One turn moves every row onto another: examples first, then more rows asked
k_615: [ 28   4  -2  27 -20   8  -7   9  -4  15 -13  17 -33  25   3 -22 -28  -3
   2   5 -16 -16   9  13  21   8  -2  -9  10 -10  -2  12 -13  45 -27  30
   2  25  -9  19  13  23   1  12 -27]
k_111: [-14   9 -30 -10   7  43  12  -8  -8 -34  23  -9  -5  37   8   3   2  -6
  16 -14 -19   7  20  -1  18   7 -11  -8   7  -3  16 -26  -6 -10  -2 -14
  25   2  31   6  -2  -8   4   7  13]
k_485: [ 32   0  -6  28 -19  -6  13   0  15   8 -38  12  -8  16  21 -22 -29 -13
   1  -1 -14  -6  -7   2  25  -4   5 -19  -3 -12   2  -4 -21  39 -25  -7
   5  20  -4   4  15  18 -14   6 -10]
k_770: [ 39  14  -1  26 -28  -1  14  -5   8   9 -39  11 -10  20  15 -10 -24  -5
  -4  -3  -9 -11 -18  10  15  -9  17 -11 -17  -3   1 -12 -13  35 -27 -15
  -1  18  11   5  17  14 -16   0  -6]
k_847: [ 31  17  -5  13 -12  13 -13   4  -2  19 -16  14 -25  30   5 -35 -23 -13
  -4  16  -5 -26   1  17  17   7   0   1   5 -11   8  12  -9  38  -5  34
   1  27 -14   8  15  25   4   9  -2]
k_815: [ 22   9  -2  -2 -30 -12 -15  -3  23  28 -26  12   1  30  25  -5 -22 -20
 -12   0 -10 -17 -20  -1  20   6  20  12  -3 -10   4  -8  -9  28   6  13
   4   1 -12 -11  36  12 -14  14  12]
k_823: [ 14   7  -5   6 -13  -6 -23  13  16  29 -18  26  -1  19  12 -14 -18  -7
  -5 -20  -5 -27  -9   2  22  12   6  20 -14 -23  -3   7  -3   3   5  42
   1  -3 -24   6  45   6  -4  -3   8]
k_167: [  0  14 -26 -14  -1  43  18 -20   8 -36  19 -14  -3  37  -1   0 -18  -9
  22  -9 -16  19  27   2  23   5  -3  -6   0  -3   5  -9 -21  -1   0 -26
  29  -4  22  20   2  -9   9  13  15]
k_608: [ -7  11 -39 -32   2  44   8  -6  -4 -39  25  -5   1  42  10   1  -5 -16
  24  -5 -16  15   0  -2  17   9   0 -11  -3   9  16 -19  -5   2 -19  -8
  17   5  14  13   1  -7  18  16   6]
k_664: [ -4   8 -50 -15 -11  23  10 -12   3 -27   8   0  25  25  29  11 -13  19
  25 -11  -7  19  -1 -19   3   6  -4   3 -18   8  16 -25  -7 -18 -18  -5
   9   6  -5  40  -4 -10 -12  19  13]
k_357: [  7  -5   2  17 -13 -11 -14  18  17  29 -11  18   1  11  14   1 -22   0
 -10 -34 -12 -12  -7  -6  28  14   7   8 -12 -19  -9   4  -5   4  -8  37
  -2 -12 -23  20  50   6  -3   2 -14]
k_288: [ 35  25   1  27 -20  22  -2   8 -15  14 -16  14 -38  25   0 -28 -20  -2
   3   4 -15 -21   5  22  17  -2  -2  -6  -6  -7   1   7 -11  41 -27  20
   1  21   7  20   7  17   6  -1 -22]
k_463: [ -7  10 -40   6  -5  22  16 -13   4 -24  17 -10  17  19  29  12  -3  24
  12 -15  -3   8  15 -17   4   7 -13  -4  -2  -1  18 -33  -5 -27  -4 -13
  20   6  15  33  -1  -1 -19  12  15]
k_199: [ 16  -6   9  -5  -4  22 -18  -6  12  21 -20  10  -3  30 -10 -26 -23   8
  -6  -6   9 -16  -4   7  17   8   3  15   1 -23  -3  17  -8  16  -7  47
  -5  11 -13   8  24  15   6  12  -5]
k_799: [ 11   4 -62 -13 -18  19   3   3  -1 -28  32  20   4  37  10   9  -5  19
  27 -23  16 -12  15  -8  -8  12  -6  -8 -24   5   1 -13   5 -10 -39   8
  29   3  -2  45   7  -3   6  -1   0]
k_112: [  9  10  11  12 -17   2 -17  14   4  30 -16  18  -4  13   5   6 -16  15
 -10 -38 -11 -15 -11   4  25   7   9  19 -26 -15 -10   1  -3  -3 -11  36
  -7 -15  -8  24  45  -3  -3  -7 -10]
k_374: [ 14   7  22   2  -6  36 -11  -2  -5  25  -9   1 -14  25  -9 -18 -15  17
 -10 -15  -5  -3  -4   9  26   2  -3   8  -6 -18  -3  14  -9  15 -15  41
 -11   3   4  23  21   8  12  13 -28]
k_478: [ -2  25 -39   8 -40   7  -5   4  -4 -27  30  12 -28  38   3  33 -24   1
  31  -9 -28 -11  38  10  -2  23  14  13  -7  14   0  -9  -6  12  -8  -8
  35  -2   4  32  10  -7  -4  -2  22]
k_675: [  3  13 -35   4  -9  20  16 -18  18 -26  14  -8  19  13  14  13 -20  23
  16 -22  -2  16  20 -10  10   9  -1   1 -15  -2   6 -12 -18 -25   1 -22
  27  -2  -1  47  10  -3 -14   8  18]
k_99: [ 34   4 -11  20 -19  -6   0  -4  16   9 -43  21  -5  25  10 -28 -29 -13
   3   3  -1 -26 -10   9  11  -1  11  -1 -11 -13   5   1 -11  31 -16   4
   6  27 -10  -5  14  17 -15   1  13]
k_621: [ 15  -1   1   7 -35 -18  -6   8  20  24 -26  15  -8  26  30  10 -29 -24
  -9 -15 -31  -7  -9  -5  29   7  18   3  -2 -12  -4 -12  -9  33 -10   5
   5  -8  -7  -8  37   4 -15  10  -5]
k_208: [  4 -13  15   4  -1  25 -11   4   4  20 -16   6 -12  22  -6 -20 -28   7
  -4 -19 -14   0   1   0  33  11  -7   6   5 -27  -7  14 -11  19 -18  47
  -6   5 -10  14  26   7  12  15 -25]
k_234: [  2   2 -49   7 -18  16   2  -1  -1 -25  40   9  -5  32   8  16   3  28
  12 -23  15 -19  27 -10 -11  15  -8  -9  -8   4   5 -21   5 -17 -25   2
  35   5  13  37   6   4  -9  -3   6]
k_377: [ -5  22 -46 -39 -27  32 -12   5  -9  -7  26  16 -13  50  32  13  -8 -10
  31 -11 -29   1  24 -11  13  10 -16  19  -7   2   5 -26  -2   5 -10  13
  23 -15   8  23  -3 -25   6  13   6]
k_659: [-10  22 -23 -25 -27  33  -6  -5  -1 -11  26   3 -21  48  11  17 -20  -6
  25 -15 -32   7  45  -1  20  14  -7  24   2  -4  -5 -13 -14   5   8  -3
  34 -20  16  23   0 -25   4   9  11]
k_796: [-14  11 -43  15 -33   8  -5   7 -17 -29  27  14 -21  37  11  34  -8  15
  26 -11 -25 -18  30   4 -10  22   2  10   0  13   7 -27   7  -1 -19   3
  26  10  18  21  -3  -4 -12  -5  19]
k_767: [ -7  18 -57   0 -31   9  -8  14 -17 -35  25  23 -18  36  14  25 -16   0
  39  -6 -30 -10  13   6  -5  21  10   8 -14  21  12 -20   5   6 -25   6
  19  12  -3  29   2  -8   3   0  18]
k_35: [-15  13 -33 -18 -22  31  -6   6 -11 -11  23   9 -20  48  23  16  -3   0
  24 -17 -29  -8  39  -6   9  11 -19  16   4  -6   2 -34   0  -3  -4   2
  32 -13  26  10 -10 -23  -5   1  13]
k_505: [ 13  13 -46  10 -23  14   5  -3   8 -24  37   9 -11  26  -3  13 -16  26
  21 -24  11 -13  40   3  -5  17  -2  -2 -16   1  -4  -1  -8  -8 -18  -2
  40  -1  -2  57  12   4  -4  -3   6]
k_448: [ 16  24   8   9 -31  -9  -5   6  10  30 -23  11  -7  20  29  11 -16 -18
 -15 -17 -27  -7 -21   3  29   1  20  10 -15  -4   1 -18  -8  23  -1   0
  -3 -13   6   1  41  -1 -15   4   0]

k_608 -> k_664
k_463 -> k_234
k_505 -> k_478
And these:
k_770 -> k_112
k_823 -> k_847
k_621 -> k_208

